In the data rows, the value 128 means zero.
Some points, one per row:
[147 130 173 137 122  87 173  26]
[ 95 149 130 118  69 130 154  88]
[ 80  58 132 193 116  10 151  26]
[ 67  98 117 157  56  81 151  54]
[ 98 114 106 137 118 112 124 120]
[ 70  78  87 179 146  77  71 145]
[127  89  75 150 215 125  57 242]
[ 79  91  64 163 162 123  51 199]
[ 72 149  83 121  84 157  86 145]
[141 110 133 144 138  85 148  79]
[117 108 108 140 185 133  63 229]
[166  87 174 153 142  63 169  50]
[201 135 191 103 158 124 186 106]
[190  91 178 130 189  64 150 125]
[170 126 157 116 145 114 166 111]
[ 42 116  91 167  76 114  94  93]
[158 129 154 105 120 107 198  95]
[113 173 108 106 112 213 110 216]
[ 88  70 107 179 170  68  86 122]
[142  55 148 165 179  34 134  68]
[112  78 145 160 148  58 146 104]
[179 180 172  82  98 159 178  90]
[156 164  89  89 161 200  76 244]
[124 133 104 129 137 148 128 174]
[185 176 120  69 168 226 101 231]
[167 115 200 131 117  56 216  24]
[ 92 164 106 112  71 175 120 128]
Then 18 other points, each followed by its number:
[134  58 156 163 158  34 136  77] 0
[206 124 156 110 190 120 163 139] 1
[149  96 145 138 156  90 152 105] 2
[ 99 138 123 140  85 129 121  90] 3
[145 164 143 100 132 157 136 141] 4
[150 155 172 103  87 125 188  61] 5
[ 74  89  82 177 133  88  66 129] 6
[ 60  95  75 164  99 114  79 133] 7
[ 54 170  85 128  35 188 111 114] 8
[219 134 154 101 192 145 153 179] 9
[115 115 100 145 167 121  84 189] 10
[ 88 124 111 145  75 122 125 101] 11
[152 100 159 140 142  68 160  71] 12
[ 97  72  99 166 157  69  82 131] 13
[100  78 108 172 163  82  96 118] 14
[ 74 155 109 131  45 150 129  71] 15
[145 195 122  77 107 235 119 220] 16
[170 137 149 112 132 137 157 103] 17
Which two of these numbered points are nearest to each point below, ignoring the 3 directions in which the first points spread most? Their numbers follow each, nearest first.
[185 172 161  86 141 162 170 137] > 10 5
[117 189  90  88 114 244  73 236] > 8 3
[211 157 190  65 161 163 163 171] > 0 5
[ 82 158  76 129 105 200  66 231] > 16 11
[ 76 127  85 144 107 130  86 136] > 12 13
[252 164 179  63 204 186 173 191] > 2 1
[118 125 112 138 139 130 104 148] > 12 8
[ 73 118  73 139 122 165  75 198] > 2 16
[169 117 136 133 180 101 118 139] > 6 15
